In the rows, 128 means zero.
Families of rows that turns and mirrors carry onto each other, the same ones carrying the whole set onto itself: the rest of each named row's family, in list order:
4 families of 8 rows:
q_353: [116 143 108 140 117 113 171  98 114 121 106]
q_119: [115 151 119 142 119 115 166  93 117 116 115]
q_977: [100 127 118 125 126 109 166 110  88 120 148]
q_29: [147 106 118 118 131 136 132 124  84 128 138]
q_602: [105 118 103 118 126 112 166 117  86 114 141]
q_868: [154 127 130 142 125 146 136 113 111 139 108]
q_837: [131 122 121 126 133 121 151  79  75 132 112]
q_549: [131 134 115 133 116 129 147 138 126 112 141]
q_453: [126 129 109 128 113 137 154 138 127 111 132]
q_67: [122 151 114 143 121 120 173  94 120 130 115]
q_794: [121 149 122 141 115 115 166  98 119 134 112]
q_953: [154 138 128 137 113 140 134 108 108 129 103]
q_607: [125 119 123 139 133 116 142  85  75 141 112]
q_56: [129 135 127 127 118 139 159 138 125 119 144]
q_348: [102 145 105 125 131 134 127 116 101 134 118]
q_74: [148 114 138 136 116 129 178  97  95 123 137]
q_311: [106 141 110 131 135 126 125 126 104 136 118]
q_905: [136 109 119 125 125 141 129 124  76 125 144]
q_864: [105 124 106 121 124 111 167 106  87 126 151]
q_817: [126 130 117 131 114 141 155 132 126 115 147]
q_124: [156 124 132 133 120 126 180 107  97 113 136]
q_8: [142 104 117 121 125 143 135 129  81 119 132]
q_987: [153 128 122 143 115 145 142 109 109 125  96]
q_460: [106 133 100 126 132 131 125 119  98 128 106]
q_679: [153 136 127 148 122 150 135 113 108 129 108]
q_204: [106 132 104 125 130 125 118 112 104 131 116]
q_921: [156 115 128 143 116 127 175 101  94 121 140]
q_185: [131 117 116 132 130 120 153  88  68 128 105]
q_852: [133 105 126 126 135 141 135 125  80 125 144]
q_581: [133 129 117 136 133 120 148  87  69 140 110]
q_889: [150 115 126 135 110 127 182 108  96 111 131]
q_557: [108 118 107 121 137 111 164 110  92 115 151]

Which other rows belong to the same family as q_837? q_119, q_29, q_549, q_953, q_124, q_204, q_557
Which other rows belong to the same family as q_889? q_353, q_602, q_453, q_8, q_987, q_460, q_185
Which other rows belong to the same family as q_311? q_977, q_868, q_794, q_607, q_56, q_74, q_852

Families of rows that turns and mirrors carry onto each other, the same ones carrying the whole set onto itself: the rest of each named row's family, in list order:
4 families of 8 rows:
q_355: [104 121 119 120 149 137 139 131 148 121 117 135 123 130 133  98 140 145
 155]
q_337: [123 146 105 121 126 117 151 121 133 151 129 121 137 128 132 135 123 152
 108]
q_546: [130 119 130 139 100 138 114 154 129 130 145 144 168 119 125 122 157 148
 153]
q_462: [135 139 123 133 107 130 108 157 115 129 117 112 147 139 141 145 152 143
 158]
q_720: [124 132 129 129  88 121 123 149 127 133 152 139 164 130 117 110 162 141
 135]
q_941: [144 119 168 127 111 136 140 124 116 131 157 138 144 137 135 122 155 138
 140]
q_991: [119 127 120 135 154 116 132 127 125 132 119 139 141 141  99 126 122 149
 125]
q_783: [128 136 115 122 129 110 137 125 147 153 132 127 138 113 123 139 139 159
 108]
q_404: [140 120 161 124 113 128 133 146 107 135 159 143 151 142 153 111 155 141
 133]
q_882: [108 124 113 122 145 122 154 146 149 120 122 148 137 117 142 100 137 141
 151]
q_947: [115 121 124 128 156 105 136 130 113 141 121 157 145 142 113 115 128 139
 123]
q_229: [122 135 142 143 110 147 134 126  94 150 145 133 129 117 153 139 151 138
 147]
q_16: [106 145 108 134 132 115 145 124 132 155 121 128 126 117 120 127 133 146
 111]
q_17: [128 146 110  96 125 126 152 152 143 139 125 120 127 132 150 112 136 126
 134]
q_728: [130 141 128 130 103 136 112 157 103 132 115 118 165 132 120 134 141 144
 153]
q_640: [116 128 125 123 157 127 155 144 140 115 127 147 139 131 122 103 133 139
 160]
q_149: [150 135 137 131 104 129 129 150 108 136 118 128 161 133 131 155 146 146
 159]
q_808: [108 140 109 126 136 114 134 125 138 160 118 124 137 128 134 125 135 170
 118]
q_980: [143 134 130 127 102 138 116 153  92 132 117 130 144 137 124 144 146 134
 148]
q_966: [119 136 142 122 114 159 126 138  93 154 139 143 133 119 147 132 134 138
 153]
q_714: [122 139 144 131 109 149 131 123  87 135 125 121 135 117 150 142 135 139
 147]
q_82: [131 114 162 122 125 132 120 125 107 132 157 146 135 130 142 116 159 156
 130]
q_816: [128 139 115 100 139 127 162 145 147 132 136 120 127 132 158 116 132 149
 140]
q_983: [117 115 125 134  98 135 117 153 122 144 156 140 168 142 128 118 147 142
 149]
q_377: [125 118 141 129 105 125 126 153 124 127 156 131 172 131 121 111 161 158
 149]
q_682: [119 144 142 132 114 138 137 131  85 135 124 148 136 116 157 131 139 131
 155]
q_809: [130 139 124 110 137 113 155 141 146 136 123 116 124 138 160 116 138 143
 117]
q_267: [126 151 132  99 124 113 163 145 145 127 115 125 128 124 147 115 130 145
 127]
q_100: [111 126 128 131 139  95 151 129 122 122 112 141 136 146 106 120 132 144
 130]
q_568: [116 120 126 132 157 124 150 137 142 117 122 137 127 125 139 120 141 130
 167]
q_775: [125 121 122 123 156 109 137 139 125 124 104 143 131 139 103 120 138 148
 131]
q_712: [125 118 156 118 114 138 140 125  97 133 160 135 143 133 152 108 153 148
 137]

Which other rows belong to the same family as q_100? q_355, q_941, q_149, q_808, q_966, q_983, q_267
Which other rows belong to the same family as q_337? q_991, q_728, q_640, q_714, q_816, q_377, q_712

Families of rows that turns and mirrors carry onto each other, the same ones carrying the whole set onto itself: the rest of each named row's family, in list order:
4 families of 8 rows:
q_784: [ 97 104 141 149 115 135 137 136 138 123 133  94 121 127 151 119]
q_716: [104 122 123 121 145 112 136 118 131 150 108 105 127 117 132 108]
q_839: [110  91 136 137 105 108 134 127 133 120 127  94 143 130 145 132]
q_431: [103 136 119 142 117 133 153 169 132 126 126 126 114 127 143 135]
q_26: [115 142 118 143 119 137 149 165 127 126 118 118 107 123 136 136]
q_75: [104 118 130 144  89 126 149 107 127 164 115 123 138 139 139 121]
q_696: [127 122 123 129 136 146 127 143 141 109 141  94 138 130 126 117]
q_744: [131 148 132 128  77 117 130 144 137 113 133 125 139 128 152 129]
q_104: [114 149 102 123 107 131 117 122 136 144  94 132 142 124 115 117]
q_541: [146 120 107 134 100 117 134 101 144 142 117 124 154 138 147 114]
q_577: [127 131 111 149  79 118 137 114 115 158 125 128 136 140 141 114]
q_845: [133 143 134 143  93 117 148 158 124 107 135 122 127 128 143 124]
q_499: [139 130 121 122 105 125 134 107 136 133 122 140 168 134 141 105]
q_886: [101 144 120 142 124 144 143 158 130 152 120 133 114 129 143 126]
q_322: [ 94 134 109 123 130 112 129 106 130 154 112 122 135 114 129 111]
q_15: [106 124 118 144  72 128 135 128 119 149 138 129 138 139 149 126]
q_805: [123 141  98 103 108 121 112 128 131 132 104 134 145 135 130 103]
q_328: [148 111 119 120 111 113 146 106 144 124 121 117 154 138 144 121]
q_829: [111 154 112 130 106 142 106 141 136 135 104 141 135 130 124 113]
q_658: [101 135 137 132 112 131 151 156 130 143 130 104 113 137 142 140]
q_972: [107 131 107 125 129 116 124  99 125 147 110 110 130 110 126 116]
q_339: [128 122 119 124 147 147 131 134 138 118 124 109 137 135 119 100]
q_133: [132 150 133 137  91 128 144 161 138 109 130 114 128 125 144 120]
q_409: [ 93 125 110 124 117 118 122 110 135 162 107 111 120 128 145 122]
q_153: [110  99 139 150 126 118 130 144 138 116 137  97 141 132 140 131]
q_303: [122 123 120 134 146 139 120 142 128 107 142 104 133 126 125 118]
q_932: [138 145 138 122 109 125 135 167 137 112 125 126 145 139 141 122]
q_670: [145 111 109 142 111 110 133  99 132 138 120 130 152 138 144 114]
q_272: [123 103 137 157 118 125 128 135 133 114 137  94 139 128 142 136]
q_676: [125 118 121 122 128 146 126 146 142  93 130 119 146 127 140 113]
q_732: [112 149 100 126 108 122 116 125 123 140  99 141 136 124 117 124]
q_548: [113 120 109 142  82 112 138 115 120 158 130 130 142 144 144 110]

Which other rows belong to the same family as q_153? q_431, q_696, q_104, q_541, q_322, q_133, q_548
Which other rows belong to the same family as q_784? q_75, q_499, q_805, q_658, q_409, q_932, q_676
Which other rows belong to the same family as q_845? q_26, q_577, q_972, q_303, q_670, q_272, q_732

Families of rows that turns and mirrors carry onto each other, the same ones carrying the whole set onto itself: the rest of each named row's family, in list order:
7 families of 3 rows:
q_213: [140 121 112  80 100 145 129 134 102 108 144]
q_288: [143 128 105  90  89 155 136 126 109 105 139]
q_711: [133 118 117  83 112 127 139  88 124 143 116]
q_501: [133 112 118  77 109 119 139  87 124 147 128]
q_241: [134 113 104  75 118 126 140  80 118 147 129]
q_992: [149 132 112  92  97 148 126 136 107 111 145]
q_788: [146 124 105  92  87 145 130 130  96 115 143]
q_362: [153 126 111  90  95 147 124 139 110 120 161]
q_544: [135 106 122  83 121 130 145  87 120 141 122]
q_656: [184 108  91  95 127 151 155 112 119 144 153]
q_165: [137 126 115  69 102 123 133  90 127 141 124]
q_433: [181 120  96  96 129 134 156 100 132 140 158]
q_7: [133 107 110  81 109 128 144  84 131 136 121]
q_217: [174 117  81  95 123 148 163 115 123 137 162]
q_847: [151 123 105  88  89 155 126 131 107 110 148]
q_463: [181 120  88  94 124 140 158 118 115 153 155]
q_468: [182 108  91  97 120 140 162 105 121 145 160]
q_289: [179 110  87  93 114 151 159 104 111 148 162]
q_96: [135 111 110  81 122 132 129  85 135 140 125]
q_502: [184 116  88  91 120 146 155 103 127 142 161]
q_770: [147 123 104  86  85 135 131 127 105 104 150]

Which other rows belong to the same family as q_711? q_847, q_468
Which other rows belong to the same family as q_992? q_501, q_502
Which other rows belong to the same family as q_433? q_362, q_165
Which other rows belong to the same family as q_544? q_288, q_289
Which other rows belong to the same family as q_788? q_656, q_7

Families of rows that turns and mirrors carry onto each other, the same ones carrying the whole set onto itself: the rest of each named row's family, in list order:
5 families of 8 rows:
q_359: [149 121 113 137 152 142 116 128 132 156 124 124 113 131 129]
q_6: [138 118 116 109 116 141 143 132 138 138 128 146 121 162 156]
q_885: [148 124  94 136 149 131 122 123 132 151 133 125 110 119 129]
q_802: [138 112 125 104 117 142 145 132 137 139 133 151 116 155 153]
q_990: [112 128 142  98 108 127 130 117 146 100 145 147 129 133 127]
q_286: [136 114 110 103 117 132 143 126 141 139 145 152 119 152 159]
q_877: [112 124 148  99 105 131 127 129 139 101 139 145 128 136 135]
q_78: [149 124 103 135 151 136 117 120 134 158 134 125 116 126 130]
q_449: [106 129 132 106 113 124 129 127 147  93 147 146 130 140 136]
q_144: [118 134 126 137 130 136 108 117 119 113 120 129 113 101 109]
q_945: [120 132 123 135 132 132 114 108 126 112 127 126 111  98 104]
q_427: [116 131 125 142 134 129 111 111 123 115 127 128 116  98 112]
q_226: [135 114 123 106 115 133 138 138 136 134 139 145 121 162 158]
q_772: [151 118 112 137 150 143 123 132 126 150 118 125 106 125 124]
q_742: [109 134 119 136 129 132  98 114 126 110 130 127 103 107 116]
q_300: [109 127 133 100 106 122 122 126 143  99 150 148 128 135 142]
q_858: [115 133 126 133 127 136 105 106 124 115 128 125 107 101 111]
q_596: [145 117 115 101 115 132 149 124 140 137 147 144 128 150 154]
q_306: [150 123 105 138 147 139 116 137 129 148 124 117 109 131 126]
q_869: [113 135 116 139 139 129 103 122 127 106 127 126 103 110 112]
q_536: [112 139 112 139 133 127 102 117 123 111 130 130 111 102 116]
q_774: [139 114 122 103 111 133 145 125 138 139 143 145 129 152 155]
q_198: [117 131 116 136 131 131 111 110 129 117 124 126 111  98 106]
q_920: [111 132 141  98 106 135 125 126 147  98 137 145 129 128 131]
q_962: [135 109 119 105 116 141 144 141 141 133 136 147 117 153 159]
q_381: [151 119 100 139 145 132 120 127 134 150 136 116 110 119 129]
q_194: [140 113 123 105 120 139 141 140 136 132 136 144 118 162 156]
q_826: [112 132 120 147 140 128 104 122 122 110 127 129 109 107 116]
q_952: [152 116 112 140 144 141 121 132 129 150 124 116 107 122 124]
q_830: [139 112 115 102 112 137 149 129 143 136 143 147 123 145 157]
q_162: [142 122  94 139 148 133 119 125 135 151 128 123 112 121 124]
q_614: [107 131 129 101 112 123 122 128 141  93 148 149 124 136 141]
q_125: [107 134 132  99 108 130 119 131 150  95 142 146 126 133 136]
q_203: [139 120 110 108 114 136 146 123 140 141 137 145 128 156 157]
q_637: [106 128 137 102 114 127 122 129 147  94 144 146 120 144 133]
q_261: [113 131 115 141 136 133 102 122 128 112 120 126 104 108 109]
q_211: [147 119 109 140 148 141 122 127 130 152 116 124 112 123 119]
q_22: [110 126 145 104 110 132 135 125 144  97 139 145 132 137 130]
q_790: [114 127 147  99 107 133 131 125 136  98 138 149 128 131 133]
q_803: [154 125 100 135 143 135 124 122 131 153 131 117 117 120 124]

Which other rows belong to the same family as q_790? q_885, q_945, q_772, q_596, q_869, q_194, q_614
Which other rows belong to the same family as q_306? q_802, q_990, q_286, q_144, q_536, q_637, q_803
Which other rows belong to the same family as q_359? q_6, q_78, q_742, q_858, q_920, q_125, q_203
Which other rows belong to the same family as q_300? q_877, q_226, q_774, q_198, q_162, q_261, q_211

Families of rows that turns and mirrors carry onto each other, the same ones carrying the whole set onto itself: the rest of each named row's family, in list order:
4 families of 4 rows:
q_62: [117 157 120 121 129 158 130 160]
q_385: [117 136 147 118 132 103 127 122]
q_792: [125 157 116 124 130 160 130 156]
q_342: [119 137 141 119 139 102 128 116]
q_94: [121 140 142 117 143 108 130 110]
q_594: [116 132 145 115 133 104 131 122]
q_967: [132 163 119 122 134 160 128 152]
q_787: [117 159 121 122 129 158 129 160]
q_609: [125 158 116 124 130 159 130 156]
q_263: [119 137 141 119 140 102 128 116]
q_749: [132 159 117 119 135 161 131 152]
q_316: [121 141 142 118 142 108 128 110]
q_520: [123 153 111 119 139 159 132 155]
q_867: [114 132 135 117 138 106 135 115]
q_604: [124 164 116 128 134 156 121 155]
q_346: [115 143 141 125 132 102 125 115]

Which other rows belong to the same family as q_787? q_62, q_94, q_316
Which other rows belong to the same family as q_385? q_594, q_967, q_749

